Rotation paths and how fast each direction turns (degrees per step)
Each turn is a multiple of 5 degrees from 10 to 175, or 0.
Each row of a path follows its step; steps can be skipped.
Path 1:
step 0: -10  -7  -20  2  -7  14  7  3  0  -4  8  0  -5  -5  -4  4  13  6  14  0  4  1  -1  -10  -8  10  12  -16  -17  -6  -18  0
step 2: 15  6  20  6  4  12  2  -6  21  -2  -6  3  7  5  16  1  -15  0  -4  0  -4  -4  -11  2  2  -21  -6  -8  1  2  -11  -2
step 3: 0  -12  -2  2  13  -4  -8  -1  11  1  -14  -5  -12  -4  -13  12  9  5  2  2  17  -19  -15  14  11  2  -4  -5  -6  -5  -8  -7
step 4: 2  8  -13  1  4  -12  12  17  -6  -8  7  -10  -1  -4  -12  6  4  8  -11  7  10  0  12  6  11  -9  -11  6  18  2  14  -7
step 5: 12  7  15  6  6  -13  6  -10  -16  -1  15  -17  -3  1  1  -10  -16  -16  8  10  -2  10  2  -5  0  -5  0  -2  5  -10  -8  -3
step 6: -18  -1  10  -2  12  8  -5  -10  -17  2  8  5  1  3  -4  -2  11  -5  5  -7  18  8  -18  -10  2  10  7  -5  -16  -6  11  -3
step 7: -5  -6  -14  -5  -2  3  16  -3  2  11  2  2  4  -9  9  2  6  1  -20  0  -3  1  8  -12  0  -1  -11  13  -18  3  19  15
step 8: -10  12  2  9  2  10  6  -1  -3  -4  -15  0  -7  2  11  -3  -20  -10  -1  14  -20  -7  4  5  -15  4  -8  6  -6  10  -12  4
step 9: -11  -11  3  -6  10  7  -17  10  5  13  -11  -4  4  13  -9  17  -1  -8  19  -9  -8  1  -9  9  -8  1  -2  -6  7  11  5  -2
Speeds:
1  2  1  1  -1  -5  -1  2  -6  5  3  3  0  -5  3  4  -1  3  -8  -4  0  4  4  2  -1  -1  -3  2  -1  6  -8  -3 -> 115
2  2  0  3  -2  3  -4  1  -1  1  6  -2  -3  8  -1  -4  -4  -1  0  4  -1  -5  -5  0  2  2  -2  0  -5  -1  -10  2 -> 125
4  -2  -3  1  1  -7  1  1  1  -8  2  -1  -2  1  10  -1  -3  -1  -5  3  -4  2  -6  0  -3  -4  2  -1  0  1  2  3 -> 125
2  1  -3  0  3  1  -3  -1  -5  1  4  4  -1  1  1  2  7  -5  2  8  0  4  5  -1  6  -3  7  0  3  -2  -2  0 -> 60
Path 2:
step 0: -4  15  8  -13  5  13  -4  17  1  -3  2  -7  1  -10  -2  16  0  11  19  10  3  6  -2  1  -15  5  5  25  10  -10  5  -12
step 1: -20  10  13  -8  -19  -5  -10  -4  -7  -9  4  1  -17  13  -3  2  4  4  11  -17  -4  6  -11  3  4  -7  -10  -16  6  6  15  10
step 2: 3  -5  0  -7  -8  6  -17  15  5  -4  -10  5  5  2  7  2  11  31  -15  8  -5  -15  17  6  9  2  -5  -5  10  -9  1  -14
step 3: -18  -6  -6  -1  8  -12  2  15  -3  14  6  -8  -4  14  -20  18  13  2  13  12  2  4  3  -10  11  6  4  -6  -8  18  -1  -3
step 4: 2  -4  -3  -12  -15  -5  4  11  -1  -2  -6  16  23  0  3  18  10  8  10  -10  -7  3  -18  4  -13  -12  10  12  16  -4  0  1
step 7: -11  4  -6  -4  32  13  -2  23  0  -1  -4  -3  -6  -6  -2  11  14  22  10  9  1  -5  1  7  -2  5  8  4  2  -2  6  -3
step 8: -20  5  -2  -7  -14  -6  -15  -4  -2  -11  1  -1  6  5  -8  15  7  -11  21  -8  -11  7  -6  -8  4  -1  -11  9  19  19  8  3
step 9: -8  0  5  -2  -18  4  -12  13  6  2  3  16  8  2  -6  0  -6  23  -6  8  -3  -11  -8  21  -9  -7  -3  -14  6  -14  7  -15
step 10: -10  3  9  -3  -6  -17  0  5  -18  13  8  -1  -15  16  -9  15  11  13  -1  3  5  -3  20  -14  12  5  -7  7  -3  0  -11  -7
Speeds:
5  0  6  5  -3  0  -6  -3  1  0  -1  0  1  5  -6  -3  -3  1  8  -5  -5  -2  -2  2  -6  3  2  3  -2  -2  2  1 -> 90
1  -6  -1  1  0  -2  1  1  -1  5  2  3  -1  1  5  -1  -3  0  -1  -4  -1  -2  -3  0  1  -8  5  -3  2  1  13  -1 -> 145
-1  3  -1  -2  5  3  -4  -5  5  -2  -4  -9  1  0  -2  -1  2  2  0  -2  -2  -4  1  4  5  2  -3  -4  7  4  6  0 -> 60
-4  1  -4  2  1  2  0  5  -2  6  2  -6  0  -2  -1  -1  -5  5  -3  4  -2  2  4  0  -5  4  -3  4  -2  -3  6  6 -> 155
Path 3:
step 0: -6  -2  0  -2  10  -8  -9  -4  -3  -6  0  3  1  -1  2  -3  -1  2  1  22  -10  -16  -11  -14  8  -8  16  -1  -3  12  -15  18
step 1: -19  9  -8  0  1  12  -10  -3  3  4  -3  -2  -1  2  -4  -2  4  4  14  11  -6  -2  -6  0  16  18  -4  9  16  5  -14  12
step 2: -15  -4  -18  8  -4  6  -13  3  -2  -2  -1  10  10  -10  -2  -17  3  -6  4  -5  3  -1  -5  3  -3  10  6  24  -2  -16  -5  1
step 4: 1  6  7  4  10  8  10  -4  18  -5  -9  7  -9  -10  8  -1  2  4  2  -14  18  -2  1  4  11  13  6  5  5  2  19  -8
step 6: -8  14  9  5  19  -11  10  -11  5  1  -11  -8  7  2  5  4  7  2  -15  6  -10  1  3  -14  -6  6  -17  -7  -3  8  -2  -3
step 7: -14  1  -18  0  4  -5  10  -12  -12  2  -7  6  3  2  -3  8  20  5  2  -6  4  -9  -5  -13  -13  -5  -10  -3  11  11  6  0
step 8: -6  11  -19  -6  -7  0  7  -11  -8  4  3  12  0  -12  -5  6  -6  1  2  -9  -22  -9  -1  7  -15  -5  0  -10  1  2  -16  3
step 9: -5  -6  -4  -5  9  10  10  2  -10  3  -13  2  -4  3  11  -2  -5  -4  -1  -2  -12  -10  10  23  -2  3  6  0  11  2  -19  -14
step 10: 10  -13  -17  -4  4  5  14  15  -8  1  6  2  -6  3  16  -9  4  -10  0  -11  4  -4  6  -5  9  3  21  0  5  4  -8  5
Speeds:
1  -9  -10  1  -1  0  1  0  4  0  -6  -5  2  1  0  1  3  2  7  -3  4  1  1  -3  -1  -1  2  4  0  1  4  -3 -> 135
-2  -1  1  0  2  11  -1  -1  7  1  -1  -3  3  4  -1  5  -1  7  -3  1  -4  2  4  3  0  6  -2  -4  -3  3  -1  1 -> 140
4  -1  4  -3  -1  -1  4  -4  1  2  -5  6  1  -2  4  2  -5  5  1  -2  3  1  2  8  4  -5  8  0  -3  2  -2  -1 -> 70
Path 4:
step 0: 0  8  -2  -1  -22  13  3  -2  -10  5  -5  -12  3  6  -14  0  -7  -3  10  -11  6  -16  -9  4  -8  -1  -23  0  0  -3  2  -2
step 1: 2  9  -4  3  -9  13  15  -1  -6  11  -5  -15  -12  -3  2  -13  5  -4  9  -8  7  14  3  12  -4  12  9  -13  1  -15  0  -3
step 2: 11  1  -5  0  -11  -17  12  -3  0  -5  -3  4  -7  -10  4  -11  -9  23  0  1  9  9  10  16  1  5  -5  -10  2  7  -4  11
step 4: -5  -7  -10  3  0  18  4  2  8  8  -7  8  -5  20  -6  9  -7  -15  4  9  12  15  13  4  -5  9  -3  -5  -6  9  3  4
step 5: 3  4  -5  -13  -2  1  11  -2  -11  18  -5  -6  0  13  -11  0  -12  14  9  0  -2  -3  4  -4  3  16  -17  10  -9  10  -7  3
step 6: -5  -2  9  2  -21  9  5  -1  -10  0  -11  -15  -4  -2  -15  -1  -9  3  13  -10  2  -7  -10  13  2  -1  -6  -5  -9  -18  0  -2
step 8: 6  1  -2  8  4  -19  4  -3  -11  2  -1  3  -3  -1  -3  0  -3  22  -2  4  11  21  -3  18  -4  2  -5  -6  0  13  3  12
step 9: -8  -19  4  1  -3  10  -5  -14  0  -15  -5  -4  0  8  -8  9  -11  -4  7  -2  5  15  4  12  2  -8  -17  0  4  16  6  0
step 10: -1  1  -7  -1  -5  13  -1  5  4  12  4  -2  0  26  1  13  -2  -14  11  0  5  9  8  5  1  18  -13  2  -1  -1  -10  8
Speeds:
0  6  -3  1  2  0  3  0  0  6  -2  5  1  5  2  -5  8  -5  0  4  4  3  -1  5  -2  2  5  1  -2  3  -2  -6 -> 115
-3  2  4  -5  -1  -4  3  7  3  -2  4  -5  3  -5  1  -7  -2  -1  -2  -1  7  7  -2  1  -2  -4  1  1  0  0  1  4 -> 65
-4  2  -2  -1  5  4  -4  2  -1  3  -4  5  2  0  5  0  2  2  3  -2  -2  3  1  0  1  -9  -4  -3  -3  4  6  7 -> 70
-1  4  3  1  2  6  6  1  -3  2  3  -1  0  0  -5  4  2  -1  2  0  6  -4  3  -4  7  -6  0  2  -1  1  -8  3 -> 65
1  5  4  -1  -3  0  -3  -1  0  5  1  -2  0  -2  4  -7  -2  1  4  2  -6  -4  5  6  5  -1  0  -4  -1  -8  -3  0 -> 70
-5  2  4  0  0  -4  10  1  0  1  -6  1  -5  3  5  -1  0  -3  3  -3  -2  -3  -3  -5  -3  1  -6  4  -1  -5  1  0 -> 65
Path 5:
step 0: 5  -1  13  2  8  -9  -8  -3  -3  0  15  -6  5  15  11  6  -5  2  -10  2  -6  -2  -9  9  -15  2  5  -6  21  -13  -15  6
step 2: -4  -4  0  -14  -10  -17  7  8  -11  -8  6  -6  3  11  1  -6  22  10  -3  -7  -14  10  -11  4  -4  17  4  -1  -5  -6  8  -3
step 3: -4  -4  -4  -5  13  7  -6  2  13  8  11  -16  1  11  -4  -14  0  -17  1  -15  -1  -2  13  -3  9  -14  6  7  -8  4  -16  -6
step 4: 11  14  15  7  -6  -1  7  -2  -11  5  2  -9  1  15  9  4  5  15  7  15  -14  0  -2  7  3  -13  -15  -10  -10  0  3  -7
step 5: -6  9  -15  -16  3  5  -11  5  10  -8  14  6  -6  0  -8  3  -9  -11  10  -8  4  -14  -17  2  0  4  -9  -3  -17  2  6  7
step 6: 8  17  6  -5  3  -13  7  16  -12  23  -9  1  5  13  0  -6  1  2  -4  0  3  0  -4  -5  -4  7  -8  13  11  -9  -12  5
step 8: 12  3  5  -13  -19  -3  7  8  -21  10  11  5  -10  -6  11  -4  6  2  0  2  13  6  0  -3  11  -1  13  1  -13  -3  10  8
step 9: -14  5  -2  6  -11  -2  -10  -9  21  2  4  -1  8  5  -3  -1  11  -11  2  -5  7  -5  7  -13  11  0  -6  -15  5  -7  -17  16
step 10: 14  11  13  -4  6  1  14  -19  -14  10  1  5  -6  -11  -2  8  -8  -5  -3  6  -1  10  3  -9  -20  -9  -6  -8  -7  -9  -6  -7
Speeds:
-3  1  -3  -4  2  0  2  -4  3  5  -1  -1  1  1  5  3  -4  -1  -5  8  -3  0  7  4  0  -1  -2  -1  3  -1  -6  -6 -> 115
-3  -1  5  -3  2  0  0  4  1  -3  2  -1  3  2  3  3  0  5  -5  1  5  -8  3  -5  -2  -3  4  8  -4  0  -4  5 -> 130
4  -1  3  5  6  0  4  2  1  -1  3  0  -1  -1  -3  1  -6  7  -2  1  -3  0  4  -4  -1  -7  -2  -7  -1  1  6  -1 -> 115
0  -3  -2  1  1  -4  -7  1  -3  6  7  -3  -6  -1  0  -5  -8  -1  3  3  4  0  0  -3  2  -2  4  5  3  -4  1  -2 -> 140
Path 6:
step 0: -4  4  13  -3  -8  17  15  -4  -2  13  3  10  8  3  -6  5  26  1  -6  0  -14  12  -17  -15  -8  4  -14  -20  1  16  -5  2
step 1: 10  15  8  12  10  17  -4  -7  1  0  4  -2  0  -6  -6  13  -11  -27  12  -8  -2  -7  -3  1  -20  8  6  3  17  3  -24  -6
step 2: -25  -8  15  -14  -8  9  -6  9  -1  0  -11  -8  1  5  10  10  -7  -15  5  24  -16  -14  -10  6  -14  -1  -7  13  -9  -4  3  1
step 3: 1  16  7  -14  2  0  2  2  11  -5  2  13  -5  5  -1  -2  5  3  -11  -1  2  6  -22  -13  -10  1  -7  -11  -28  -11  -27  8
step 4: 7  -6  -11  -4  8  8  3  -13  16  -7  13  -17  5  -17  -5  13  -23  11  11  -4  -5  -1  -4  15  -11  12  0  9  -7  8  -20  7
step 6: -3  7  -10  -9  15  21  14  12  -6  -2  20  17  -3  7  -12  5  -14  -4  -5  -11  19  0  -11  -12  8  -14  -8  -7  -11  4  -6  -5
step 7: 1  -11  -9  -5  17  3  0  11  12  -9  -11  -6  -9  -13  -3  -13  -13  -6  13  -1  -7  -12  -8  14  15  8  0  9  2  26  -11  -18
step 8: 22  -12  8  -16  -6  -4  -13  25  -16  -9  -6  -8  -22  4  -2  -1  -2  4  -3  3  3  -3  -16  -7  -4  7  -10  -3  -6  2  19  9
step 10: 14  -7  -9  9  5  -3  6  7  1  8  1  -5  -17  -3  18  12  3  -23  9  -11  -5  -7  12  12  -6  27  10  -3  0  11  -3  -14
Speeds:
-6  1  -4  0  1  5  5  5  -5  2  -2  1  0  4  0  1  -1  -7  -7  3  4  -2  3  2  0  0  7  4  2  -1  -3  -5 -> 80
1  -10  1  -1  0  -2  4  -4  0  -4  -3  -3  0  3  4  -4  -1  -3  1  1  -4  -5  3  7  -6  -2  -1  -3  -2  1  4  -3 -> 130
1  1  -4  -3  5  3  6  -4  1  2  -5  3  2  2  2  -1  4  0  3  3  3  1  1  -10  0  -4  1  -5  -7  1  1  3 -> 120
2  2  2  -3  5  -1  2  0  -5  -4  0  2  2  1  -7  -3  -3  5  0  -1  2  5  -1  2  3  0  2  3  -1  8  7  -7 -> 40
-1  1  -8  1  3  3  -1  2  -1  -3  0  6  -2  0  -2  -2  5  3  9  -2  -2  2  1  7  -5  2  4  -2  3  0  -4  2 -> 120
2  2  -1  0  1  -7  2  4  2  -5  0  -3  -3  4  3  5  1  3  2  5  -4  4  0  -6  -6  -2  0  5  2  -1  -3  -6 -> 55
Path 7:
step 0: 11  6  6  -24  -4  6  -10  9  10  21  1  -10  -8  0  -6  4  -6  7  -6  -7  -3  -12  -2  3  17  6  -5  -16  16  -4  4  -8
step 1: 4  10  -22  7  -8  5  0  9  -6  9  -14  -8  3  -15  -16  8  -2  15  -4  -2  0  1  -15  21  13  8  7  8  3  -1  5  -6
step 2: -7  6  5  -10  -14  1  -9  17  -11  -11  -4  2  2  -4  -8  -4  -3  -4  -25  -8  0  7  -15  -1  16  8  5  -18  -14  4  6  2
step 4: 13  9  -7  -4  -12  -2  -8  12  -11  11  -4  -12  -9  16  -22  11  -1  -5  9  -4  -4  4  0  2  -9  -3  17  -13  -13  5  -10  5
step 6: 11  -2  1  -5  1  1  12  2  1  13  3  -16  0  -3  -13  15  -16  10  -9  5  4  -3  -28  8  -5  10  1  -13  8  -2  13  11
step 7: -6  0  2  -14  -9  2  -16  -2  10  18  -6  4  0  2  -19  5  5  14  -10  -5  12  -1  -10  4  28  6  11  -4  -2  5  -4  0
step 8: 13  4  -7  6  -9  3  -11  6  2  0  -20  -16  -1  -11  -11  3  -1  -5  -17  -2  -6  17  -1  12  9  8  -4  -6  1  10  16  -18
step 9: -12  20  -12  0  -7  10  -2  10  -2  -7  -3  -3  7  2  -4  14  2  2  -16  -6  -13  8  -14  -5  -4  3  22  -19  -6  9  -6  4
step 10: 2  -8  2  -6  -2  -2  -4  -8  -7  1  0  -7  8  9  -18  17  0  -8  -12  -14  5  9  13  11  -3  -5  8  -6  -17  15  13  21
Speeds:
0  -2  -1  -1  -3  2  -3  -1  -3  5  3  1  -1  -6  1  -1  -8  6  -6  8  -1  1  1  -5  3  -4  3  4  3  1  2  -4 -> 55
-3  -1  -1  -1  -4  -6  5  0  3  0  -1  0  -1  -5  -5  -1  -1  1  -1  -2  9  -7  -3  0  2  6  -3  2  6  -1  0  -4 -> 60
-2  1  8  -2  -4  4  -4  -3  -8  -4  2  -3  2  2  -4  -3  2  2  -2  -1  7  3  6  0  3  1  -6  1  -1  0  -3  0 -> 135
4  -2  0  0  -3  4  -4  1  -1  0  -1  3  0  2  7  -2  6  3  1  0  2  2  -12  2  5  0  -4  4  2  4  3  0 -> 60
6  -2  3  -1  -4  3  -1  5  7  1  -2  -5  0  -1  -2  2  8  -1  -1  2  -1  -3  4  -1  -2  -2  2  5  -2  -3  -4  -6 -> 95
-5  -9  8  -5  3  -1  -1  1  4  0  5  -2  3  -2  -2  3  0  0  -1  -1  -2  -3  -5  -2  -1  -2  0  1  -1  3  1  8 -> 100
Path 8:
step 0: 10  9  -5  -2  6  1  2  -4  2  -10  6  5  -24  1  -6  4  15  -20  0  -10  3  20  2  14  -6  -7  -13  -2  2  -11  2  -8
step 1: 1  21  -9  4  -4  -7  -8  4  -16  0  2  10  -8  -2  -8  24  9  -8  19  -6  -6  -5  -2  8  -10  0  -7  -4  -8  -10  -6  1
step 2: -7  -6  -1  -2  -16  -1  -5  -5  0  -4  -12  2  -19  -13  -11  16  -5  -12  2  -3  -5  -2  8  12  -21  -4  -4  -17  -6  -1  12  -4
step 3: 10  3  4  -5  7  -12  -14  -6  -10  3  -4  0  2  -12  5  10  -17  -3  7  12  0  -6  -10  10  -17  6  -3  -14  -19  -4  14  8
step 4: 5  -9  2  -18  1  -3  -18  -19  -3  2  -17  -9  -9  -18  -9  -2  -3  3  8  -3  0  -2  -16  -8  -2  1  11  -8  3  3  15  -3
step 5: 6  -16  3  -5  17  -1  -10  -19  -8  -3  -3  -2  1  -1  -7  2  -10  6  6  12  1  7  -22  7  3  -6  -15  16  2  -8  9  1
step 6: 10  2  4  -6  14  -8  0  -9  -1  -3  -2  -5  -11  -17  -6  4  17  -8  -3  4  -4  17  -23  -9  5  -13  -1  9  6  -4  -9  -13
step 7: 1  10  -11  5  3  -1  -2  2  -8  -9  6  -8  -6  0  -12  10  -6  -14  14  1  -8  5  -10  -3  -1  -2  -23  14  18  -10  -6  -17
step 8: 10  6  -2  11  3  -13  3  12  2  0  -10  1  -13  2  -16  11  11  -8  -3  3  -14  12  -1  7  -26  -5  -7  -7  10  -1  -6  -8
Speeds:
-3  3  4  -3  -4  1  -2  -7  -1  -2  -3  4  2  -3  -2  1  -7  7  -7  -1  3  -1  -6  -1  1  2  -1  -4  -6  -2  -1  -2 -> 40
2  -4  0  -1  2  -3  -4  -8  1  2  -4  0  -1  -1  9  2  -5  -1  1  -1  -1  -5  3  -3  1  -7  -1  -1  2  4  -2  6 -> 45
6  -3  5  2  -5  1  -8  -1  1  -3  0  -1  3  0  0  -5  1  0  0  1  3  3  -2  -3  -1  4  4  6  -1  3  8  6 -> 55
